(in the rows, 128 means zero)
One turn moves every row onto another: examples first, then more rows asked
K_155: [ 89  95  92 100 192  79 123 130 135 140 128 153 148 131 134 137 125 122
 130 132 124 156 137  99 122 145 139 121 105 115 139 137 152 150 139 131
 132 124 121 136 120 141 143]
K_82: [101 131 150 126 154 152 121 147 148 159  88 141 108 134 114 142  98 141
 108 148 124 134 118  93 120 166 129 123 139 107 128 175 111 109 126 151
 130 127 129 121 163 120 149]
K_818: [ 95 137 102 128 121  66 138 141 141 138 104 119  95 145  90  88 131 135
 134 119 117 129 124 107 118 135 117 114  99 116 109 174  99 146 134 129
 104 125 124 109 166 143 132]
K_939: [118 144  60 117 120 113 136 139 149 131 150 144 121 110 109 136 142 118
 142  93 118 135 140 141 136 136 118 109  86 109 129 191 112 101 125 111
 124 136 136 119 135 100 133]
K_780: [122 128  59 146 123 108 138 136 133 125 142 136 130 115 102 135 128 135
 120 109 121 125 118 122 152 144 109 136  87 118 153 198 106 132 114 120
 117 150 124 105 133 120 134]
K_200: [105 158 150 121 112  86 142 146 107 134 107 179 107 131 128 143 129 129
 149 129 131 132 136 108 132 140 155 114 117 116 132 102 126  81 145 135
 131 128 129 119 176  67 138]
K_930: [124 101  99  67  71 146 126 141 133 145  93 131 167 127 133 129 114 129
 133 128 116 126 148  98 144 141 142 107  82 122 120 144 113 129 102 131
 131 136 119 128 162 132 131]
K_782: [ 91 114  83 106 180  78 138 119 135 133 116 142 127 133 115 142 104 119
 129 122 130 153 141 103 108 152 138 125 102 108 152 115 142 133 131 106
 144 122 114 125 118 145 154]
K_199: [113 133  67 145 125 131 121 146 132 138 150 146 126 116 119 137 134 121
 131 117 126 131 135 123 135 136  95 112  84 114 125 218 145 125 132 120
 127 138 123 131 146 129 138]
K_253: [ 98 104  91  92 192  75 134 130 144 152 141 144 128 109 116 143 115 119
 142 127 127 150 147  93 106 146 125 119  96 115 126 125 150 130 142 110
 152 121 114 131 136 119 142]
K_322: [110 116 165 143 113  74 140 124  88 121 138 155 133 137 122 112 104 139
 106 142 151 116 110  89 135 145 149 118 128 136 134 124 112 119 103 126
 123 149 145 114 165 129 131]
K_483: [103 137 114 118 126  81 153 127 145 133 121 127  89 133  89  91 150 132
 155 121 115 110 137 121 137 130 126 113  93 121 104 171 136 127 159 121
  93 113 113 124 143 114 124]
K_111: [131  90 105  81  79 142 154 115 127 140 109 138 148 109 117 138 117 136
 143 118 110 111 149  87 155 149 120 129  85 151 119 146 141 128 129 131
 135 122  86 115 162 101 130]
K_191: [128  99 157 147 130 161 131 122 136 107 128 171 122 111 122 133 132 112
 121 136 127 168 152 109 133 123 134 111 124 135 125 102 144 118  92 114
 127 107 123 125 162 112 169]
K_55: [108  81 148 135 141 153 128 135 131 117 114 165 116 109 130 127 136 126
 122 128 122 172 139 104 123 118 124 115 124 121 120  98 103 117  70 124
 125 136 121 126 156  92 147]
K_474: [ 93  97 105 139  88 127 141 137  93 116 143 162 104 131 178 150 161 129
 126 134 129 136 140 120 150 145 133 111  99 119 122 116  91 143 158  97
 120 127 117 125 152  95 144]
K_629: [116 130  94 167 105 110 139 140 116 131 132 146 132 135 141 137 109 108
 104 155 126 108 109  87 159 141 132 143 157 125 141  98 112 142 129 124
 110 132 104 117 157 130 143]
K_247: [109 109  97 138 122 136  98 145 111 142 157 156 127 123 160 125 121  92
 126 128 135 128 137 100 132 118 122  90 156 142  84 127 136 119 144 135
 132 122 122 148 184 139 123]
K_210: [ 97 102  88  95  54 143 152 119 125 149 101 150 137 125 117 105 103 132
 127 112 120 142 142  75 131 163 120 104  94 129 119 145 137 120 111 115
 133 125 102 128 168 120 157]
K_494: [112 141 107 120 142  96 125 149 126 135  99 116  97 137 100 109 139 132
 153 135 116 116 139 123 143 118 130 114  74 117 111 178 129 134 152 139
 106 124 119 123 172 160 117]
K_588: [110 108 145 108 154 140 140 120 146 144 117 139  98 117  83 116 101 156
 108 125 134 124 112  99 134 174 138 125 148 135 125 156 105  88 125 141
 122 118 142 119 146 108 148]
K_492: [114 111 152 129 125 106  87 150  89 136 105 157 103 136 139 153 128 154
 121 146 166 120 141 108 113 124 115 101 121 147 101 138 138 107 136 140
 149 132 130 140 168 116 130]
K_441: [107 103 110 138  92 109 141 150  99 126 167 155 121 114 170 140 151 121
 123 137 126 146 138 100 139 149 129 111  92 127 113 123  75 150 145  96
 138 132 132 112 193 110 148]
K_176: [135 112 152 140 146 152 126 147 123 110 117 158 124  96 128 148 137 130
 124 151 116 152 132  93 131 137 115 131 107 125 130  92 124 126  74 121
 130 126 112 128 174 111 170]
K_664: [110 145 166  97 168 154 137 125 140 141 124 145 121 115 116 135 109 122
 135 121 111 123 119 109 138 168 152 115 137 118 120 163 124  84 134 155
 125 114 136 128 168 119 140]
K_648: [121 128  70 113 118 121 128 154 128 139 128 141  98 108 125 138 124 120
 141 124 131 115 135 117 144 126 137 112 140 118 112  69  88  81 137 117
 132 134 122 129 163  86 121]
K_479: [114  97 107 141  97 135 135 136  85 115 152 140 101 118 161 157 136 122
 125 137 143 134 151 125 145 135 136 108  82 126 125 114  91 134 154  86
 145 128 125 112 179 133 134]

K_474 goes to K_479
K_55 goes to K_191
And these:
K_939 goes to K_199
K_82 goes to K_588
K_483 goes to K_494
K_200 goes to K_492
K_930 goes to K_210
K_247 goes to K_629
K_155 goes to K_782

One turn moves every row onto another: examples first, then more rows asked
K_11: [100 151 126 140 131 123 137 148 125 109 148 117  90 136]
K_90: [ 91 127 107 132 142 107 147 132 184 150 108 111 108 132]
K_947: [125 130 142 120 165 116 155 158 147 125 107  97 127 114]
K_300: [118 157 162 107 134 146 153 117 140 168 156 137 144 180]
K_964: [118 159 132 102 135 146 156 115 147 133 160 152 153 173]
K_52: [113 156 161 100 135 143 152 122 133 155 164 135 144 182]
K_367: [116 158 144 105 138 150 154 119 138 134 162 153 146 174]
K_878: [ 94 146 149 128 121 108 138 146 125 148 149  87  92 146]
K_86: [123 129 145 117 160 109 158 156 153 139 108  86 130 117]
K_978: [123 131 149 120 164 115 155 160 147 131 108  92 127 116]
K_477: [ 92 127 104 137 151 117 146 135 178 135 107 124 104 130]
K_472: [111 157 157  98 130 136 154 118 141 163 162 128 150 182]
K_541: [125 129 135 116 159 109 159 153 159 133 107  92 136 115]
K_741: [ 93 129 113 142 156 125 141 143 166 129 109 129  95 131]
K_705: [ 86 126 137 129 145 107 142 141 169 171 110  96  97 141]
K_551: [ 90 128 128 143 161 128 138 147 154 134 111 128  85 134]
K_410: [118 157 155 102 129 139 157 113 149 173 155 131 149 180]
K_5: [124 129 149 118 163 112 156 159 148 137 110  88 127 119]
K_289: [101 148  94 133 117 106 147 134 156 111 143 112 115 129]
K_529: [ 87 127 146 136 152 116 137 146 155 163 112 102  87 142]
K_836: [122 157 132 104 128 139 160 107 162 159 153 143 158 174]
K_211: [ 97 147  96 128 108  96 150 127 163 131 142  95 120 135]
K_183: [ 93 146 137 125 111  96 143 138 142 158 147  77 103 145]
K_579: [126 131 138 120 165 116 157 156 152 124 107  98 131 114]
K_636: [115 157 155 103 138 149 151 123 132 144 163 146 142 178]
K_344: [101 151 105 138 125 119 142 140 140 101 147 122 101 130]
K_743: [ 87 126 119 129 142 103 146 134 180 165 108 100 104 137]
K_329: [113 156 134  96 124 133 159 110 157 153 159 135 161 177]
K_658: [113 156 146  95 125 131 157 113 151 162 162 128 157 180]
K_363: [ 96 147 145 136 129 120 136 149 118 127 150 102  86 141]
K_602: [125 157 135 111 137 153 156 114 148 141 154 158 148 171]
K_697: [121 158 158 109 139 153 151 118 137 156 156 146 139 178]
K_844: [123 159 129 107 133 146 158 108 157 147 152 152 156 170]
K_694: [116 157 129  99 129 139 159 112 156 142 160 144 160 173]
K_391: [ 93 145 117 123 106  91 148 131 157 150 144  79 116 140]
K_33: [122 159 148 113 140 154 152 117 140 146 155 155 141 174]
K_729: [ 88 127 142 140 159 126 137 148 150 149 113 115  82 141]
K_921: [124 129 141 115 158 106 159 154 158 138 107  87 135 116]
K_738: [119 156 143 102 126 137 158 107 157 170 154 134 156 177]
K_221: [128 130 134 118 162 112 159 154 157 127 107  97 135 113]

K_33 goes to K_410
K_289 goes to K_363
K_579 goes to K_5
And these:
K_636 goes to K_658
K_705 goes to K_477

